In the data rows, the value 128 means zero.
Here are some points, one per row:
(128 122 215 104 179 107 98 144 112 77 162 120 99 181 105 119 134 81 119 98 136 115 140 167
 107 113 88 123 96 129 192 128)
(91 122 139 140 96 75 161 166 148 129 123 119 124 170 148 72 156 125 130 86 129 142 148 96
 97 136 148 95 79 106 95 140)
(166 173 40 100 126 137 144 154 121 157 86 145 94 161 158 113 171 171 72 147 86 111 109 136
 135 195 156 141 152 82 115 128)
(156 143 128 142 119 124 163 147 102 148 120 144 96 170 123 135 181 97 162 113 101 111 132 117
 151 106 111 130 64 149 158 151)
(162 134 112 133 97 116 142 126 126 135 136 132 163 101 129 79 126 144 141 157 150 131 126 96
 92 106 158 103 137 96 99 137)
(106 169 148 106 151 103 119 157 105 141 148 94 156 153 119 135 135 88 145 122 126 126 59 112
 124 133 128 124 151 131 177 120)
(160 99 150 125 148 140 104 141 123 124 131 152 94 170 118 141 139 116 136 111 88 110 129 140
 127 108 107 145 83 169 144 172)
(96 135 118 82 110 84 163 87 108 164 112 127 95 123 108 181 163 134 116 106 142 147 141 130
 105 130 147 138 74 131 122 141)
(161 37 90 124 162 105 116 120 105 85 116 138 100 191 111 61 77 141 110 63 162 152 110 85
 114 108 122 172 123 84 151 125)
(116 158 86 120 123 129 74 148 140 142 121 58 139 88 105 143 128 185 96 132 64 106 53 112
 151 109 126 165 173 179 131 203)
(150 60 106 120 131 147 115 131 127 112 135 124 120 134 150 89 104 162 157 161 128 133 79 81
 152 130 143 105 132 98 66 142)
(142 101 129 127 108 136 103 140 121 119 116 127 147 118 125 75 114 163 145 157 155 136 145 120
 109 120 144 101 149 86 94 141)
(137 138 147 143 106 126 149 175 119 126 132 148 126 89 107 107 179 122 164 123 146 116 117 143
 164 90 111 159 123 127 144 191)
(112 132 82 147 192 223 44 45 205 57 151 179 193 4 135 80 255 95 51 60 143 175 54 161
 113 158 135 137 116 174 134 21)
(71 132 173 158 113 147 182 102 115 68 131 178 114 187 83 91 185 141 138 184 117 158 178 157
 196 104 101 136 186 106 105 47)
(155 155 132 103 156 109 145 112 112 116 128 118 146 128 138 98 164 142 100 140 123 123 110 129
 124 169 136 78 111 104 105 133)
(72 96 98 145 117 184 131 131 140 117 98 186 121 216 155 117 75 139 102 181 82 129 197 184
 147 134 120 162 200 141 134 102)
(75 123 148 135 147 120 204 80 122 105 150 126 164 200 122 121 124 113 120 145 89 140 173 138
 184 129 105 110 108 164 129 112)
(129 86 81 165 100 132 204 77 213 185 139 59 157 119 170 102 80 73 90 149 13 119 85 102
 97 96 110 214 195 173 120 147)
(160 148 168 111 151 93 115 123 138 132 132 95 148 104 114 104 131 130 73 138 112 130 141 157
 67 131 122 101 128 73 99 168)
(154 130 172 115 160 106 116 147 139 118 132 102 126 115 118 113 124 140 74 149 117 135 143 149
 88 138 129 93 124 69 91 164)
(132 87 121 108 113 149 125 78 121 139 104 147 82 76 106 172 142 168 144 165 161 128 94 119
 135 107 155 129 153 110 101 95)
(111 146 111 164 74 160 79 153 157 142 126 66 157 103 138 118 95 158 129 151 116 94 63 107
 120 119 135 119 184 209 138 153)
(24 197 136 104 180 126 122 178 32 61 152 90 214 46 154 157 48 222 184 115 164 124 151 117
 255 188 102 140 103 132 79 230)
(108 132 130 118 171 135 90 145 123 97 149 98 82 159 97 134 203 148 104 127 94 128 11 97
 181 150 117 135 172 127 163 68)
(87 137 91 117 116 147 110 191 135 156 123 138 119 171 132 144 164 121 141 114 90 131 106 127
 113 137 139 131 103 157 154 148)
(120 159 113 188 127 183 95 166 137 64 114 195 117 99 165 124 155 159 102 97 183 124 205 193
 181 162 118 155 135 141 116 82)
(141 110 124 116 124 113 109 126 134 130 122 130 138 154 123 89 123 145 113 120 122 139 152 122
 84 124 141 99 113 103 99 148)
(175 139 137 118 79 120 152 89 104 137 81 148 97 42 153 147 115 140 109 157 169 69 133 194
 129 130 133 162 175 124 126 133)
(88 114 138 96 93 96 126 78 124 141 107 112 99 131 118 161 145 149 102 95 136 121 138 137
 93 122 132 117 106 163 114 108)
(101 106 123 114 156 139 201 97 160 163 153 170 247 59 142 75 78 0 111 159 123 147 97 164
 78 114 121 194 183 75 197 134)
(136 151 129 102 152 85 141 162 113 136 123 107 124 177 185 93 113 100 74 135 125 113 102 126
 95 209 131 103 155 91 147 90)
(87 116 103 121 122 174 78 181 135 148 127 146 121 169 148 135 116 129 150 128 103 124 97 129
 119 142 142 116 124 176 147 150)
(160 160 147 161 141 137 99 78 181 131 155 97 153 106 124 161 125 83 141 117 103 142 164 106
 88 130 115 115 126 143 104 67)
(128 103 86 162 164 176 89 105 178 119 150 111 151 93 124 166 109 138 141 98 119 159 138 82
 142 120 135 137 94 152 97 109)
(160 128 134 148 121 136 164 160 128 147 136 156 101 147 121 127 171 106 167 119 126 121 126 138
 147 109 123 127 75 150 158 149)
(90 164 117 154 72 143 110 203 147 149 115 131 125 167 119 141 148 135 139 133 129 127 137 138
 104 128 141 107 146 158 155 133)
(117 54 86 93 133 63 178 102 78 135 120 140 64 154 112 150 113 116 123 36 177 150 118 83
 141 102 131 179 91 114 179 101)
(142 123 124 136 102 133 108 126 130 114 118 134 175 113 123 72 115 156 119 141 166 129 145 129
 87 130 153 84 142 119 106 139)
(119 84 208 117 127 86 162 115 110 96 136 106 58 106 186 133 114 85 83 110 187 84 88 162
 143 172 99 128 145 135 135 74)
(86 78 135 84 112 115 132 94 123 149 121 125 87 128 140 165 129 129 127 100 134 133 120 121
 107 128 144 121 87 151 107 119)
(143 120 157 103 146 115 140 136 119 116 135 120 116 138 148 85 162 133 131 150 120 125 95 105
 134 155 118 100 130 77 74 126)
(204 101 137 172 122 207 100 126 123 118 128 177 125 103 126 135 87 129 180 190 166 103 113 150
 147 104 145 90 142 163 162 139)
(163 145 137 85 160 103 149 105 106 130 127 120 148 153 151 110 139 124 123 143 106 118 121 112
 115 171 133 76 95 103 110 142)
(164 113 143 157 109 154 123 138 132 124 134 140 122 141 142 117 120 105 171 136 141 101 119 138
 136 104 122 107 111 185 152 150)
(111 163 19 213 114 141 120 183 153 132 120 137 171 124 67 174 74 166 108 82 222 201 184 79
 129 124 179 144 141 108 197 33)
(104 128 141 76 155 129 126 141 86 143 110 164 110 68 150 184 85 117 84 170 189 109 92 187
 116 179 148 131 189 62 164 101)
(162 109 101 118 148 137 146 138 133 152 127 150 128 121 120 99 136 152 130 144 139 155 121 103
 124 126 161 101 101 75 102 148)
(26 122 94 94 181 162 143 104 127 135 141 155 171 195 112 149 109 135 100 166 55 168 143 145
 157 147 133 127 136 120 133 128)
(113 176 143 137 121 107 146 179 111 144 151 89 174 114 109 132 98 92 168 162 170 112 71 105
 134 142 131 88 168 136 183 119)
(200 120 117 145 123 140 133 139 114 98 97 147 103 122 181 82 117 179 91 165 145 81 133 163
 160 164 129 126 155 110 108 145)
(173 189 127 179 137 88 126 147 157 143 139 51 57 153 120 201 72 148 139 188 95 117 127 65
 171 141 78 168 232 66 95 30)
(151 140 156 221 137 127 124 121 214 108 167 20 65 139 127 197 125 153 98 129 95 149 132 66
 163 133 103 100 133 158 59 54)
(143 150 148 134 101 111 135 141 119 124 120 132 113 171 126 113 179 102 145 97 111 114 151 146
 125 104 111 131 90 185 161 147)
(115 119 144 137 100 102 118 157 140 120 122 109 139 135 117 71 132 151 100 114 142 141 154 122
 89 120 138 107 126 108 84 150)
(89 163 159 107 155 106 93 176 105 127 145 122 126 188 103 144 132 97 129 118 124 134 112 144
 101 142 117 105 141 119 187 108)
(173 113 90 134 110 65 92 84 81 68 104 83 148 160 92 53 71 181 70 70 165 131 139 99
 120 103 122 162 164 127 173 131)
(123 120 143 144 110 142 110 146 144 142 151 136 141 112 44 130 158 136 195 136 138 171 112 94
 122 62 143 106 106 127 137 148)
(147 134 145 142 103 121 128 135 139 138 133 130 138 94 186 119 81 66 193 100 111 94 192 112
 131 116 87 219 151 113 87 160)
(90 184 176 53 97 100 69 71 78 93 126 175 170 104 128 76 190 86 255 125 84 125 151 84
 134 87 36 232 228 49 61 95)
(172 128 142 134 147 139 103 149 120 121 119 144 89 130 92 143 155 147 134 133 105 125 133 170
 146 84 114 155 111 130 146 173)
(187 145 108 135 119 87 209 161 121 139 102 138 102 157 189 92 170 129 89 115 125 102 153 139
 140 180 130 127 86 116 123 153)
(112 98 122 90 114 143 135 81 102 158 111 145 137 53 132 161 79 140 152 153 178 125 115 126
 119 119 158 107 118 138 127 149)
(129 101 121 129 122 126 126 143 135 125 129 114 141 115 132 75 132 158 118 126 141 142 112 104
 117 127 142 111 121 103 85 157)
(69 90 138 95 86 132 116 83 102 117 113 134 98 117 142 137 136 158 141 114 161 113 101 119
 139 134 137 119 132 163 95 99)
(135 118 115 127 106 109 145 132 132 133 132 119 149 149 144 85 137 145 125 115 136 137 128 97
 109 138 148 89 101 121 101 138)
(93 148 99 102 74 120 142 148 124 173 75 138 78 111 166 175 135 147 89 138 137 93 133 168
 105 173 152 148 172 127 124 108)
(72 52 156 112 100 127 143 140 142 155 135 131 85 101 142 160 96 117 140 118 170 135 125 119
 105 120 147 111 95 130 92 132)
(140 120 156 146 103 142 116 149 126 110 132 128 120 122 130 100 146 126 153 117 131 104 108 137
 156 102 107 140 124 176 139 168)
(163 147 143 149 209 110 152 127 120 106 160 104 151 109 180 171 53 62 120 95 154 118 161 133
 163 174 106 135 82 129 155 122)
(76 111 153 161 163 135 198 103 160 100 158 82 199 83 107 113 95 124 65 151 113 153 129 153
 185 113 128 133 112 164 124 170)
(78 106 109 164 136 131 191 107 150 105 141 121 132 141 58 121 141 177 81 145 90 182 159 131
 213 80 127 168 120 129 116 141)
(108 130 123 94 90 110 135 69 107 141 102 120 119 76 110 151 143 159 134 126 155 118 109 127
 121 112 145 131 141 142 110 117)
(170 144 90 175 140 144 156 116 167 140 134 129 145 103 193 151 136 83 122 82 124 108 169 125
 135 152 116 169 79 162 129 118)
(151 137 101 94 122 111 111 77 103 125 113 127 174 183 153 91 111 145 124 118 114 123 153 108
 87 154 150 74 92 159 130 139)
(105 142 112 145 97 159 97 201 152 160 121 153 118 134 107 136 147 131 148 146 120 136 115 147
 101 113 143 130 154 127 146 138)
(107 113 125 101 81 131 143 71 112 153 112 157 114 114 133 148 141 135 159 128 177 115 121 121
 117 126 154 98 127 149 120 80)
(91 144 150 108 155 118 117 181 108 141 153 130 129 179 118 140 131 74 152 126 133 137 89 122
 114 150 123 100 127 119 186 106)
(96 107 142 73 121 99 112 77 115 158 105 121 96 136 116 175 119 139 105 95 119 130 157 145
 81 114 134 125 94 146 118 133)
(61 144 73 110 141 165 72 185 131 138 116 165 157 125 196 147 91 122 137 86 99 129 175 147
 128 179 115 189 128 125 109 142)
(186 129 174 129 198 110 107 115 100 85 156 85 123 119 89 151 98 118 111 139 131 111 81 151
 167 118 107 112 117 144 182 152)
(145 97 109 100 133 140 109 110 112 121 121 147 142 156 144 85 119 152 143 135 124 132 121 98
 118 139 143 98 114 107 99 142)
(114 158 90 109 139 146 108 178 129 174 112 160 107 177 107 170 161 133 131 119 74 143 131 140
 104 128 146 130 106 131 170 157)
There is one direction along which these points spread out most. How many in every 100 of the points above lie lower along it than each point below? Round to a whole number. More than half of the points above lie lower than the first one.
(114 135 168 102 107 103 144 77 119 133 131 89 99 75 131 168 140 131 103 139 145 105 100 144
 115 139 128 97 141 136 104 108) 47
(149 123 108 141 154 136 155 148 154 145 136 153 115 102 182 140 150 82 143 70 94 128 169 131
 148 136 100 213 79 109 110 135) 30
(167 109 112 128 123 128 147 134 140 148 128 135 143 103 122 91 127 138 142 151 140 147 122 92
 99 122 159 105 121 82 102 150) 64
(97 105 151 107 104 110 128 106 136 153 114 113 98 76 101 167 125 145 95 115 152 139 134 145
 89 96 148 138 119 120 104 142) 54
(202 134 135 151 137 158 100 120 120 117 116 131 111 113 96 150 99 163 145 174 124 99 124 152
 158 88 123 123 142 159 153 174) 29
(165 143 148 137 102 135 98 113 117 112 117 142 121 137 112 110 167 128 147 124 113 105 129 157
 129 85 102 143 141 163 156 150) 46
(182 149 162 164 155 164 92 117 142 137 144 161 113 154 103 204 63 110 200 188 128 144 230 126
 103 124 123 87 143 81 98 51) 27
(184 175 126 141 104 126 146 113 103 129 112 146 128 154 116 134 172 132 163 131 125 103 138 135
 150 107 122 116 114 177 174 140) 63
(145 143 153 140 138 131 109 158 149 152 160 115 151 89 87 134 123 79 137 165 140 137 46 124
 90 113 131 125 177 91 183 106) 22
(151 179 90 116 131 112 105 55 127 152 130 105 174 162 118 181 103 124 182 89 75 152 198 77
 117 118 114 147 91 145 123 123) 34
(143 101 174 162 113 148 111 174 150 126 137 142 103 128 118 115 135 104 136 118 138 122 144 165
 114 86 117 131 112 154 144 167) 54
(96 159 151 133 170 129 106 142 141 114 153 127 138 104 120 161 151 111 139 98 113 163 175 127
 138 132 106 149 97 93 89 113) 27
(126 140 129 165 151 156 222 82 148 122 150 159 190 141 101 143 98 94 112 185 138 153 189 164
 155 124 155 68 104 151 164 100) 25
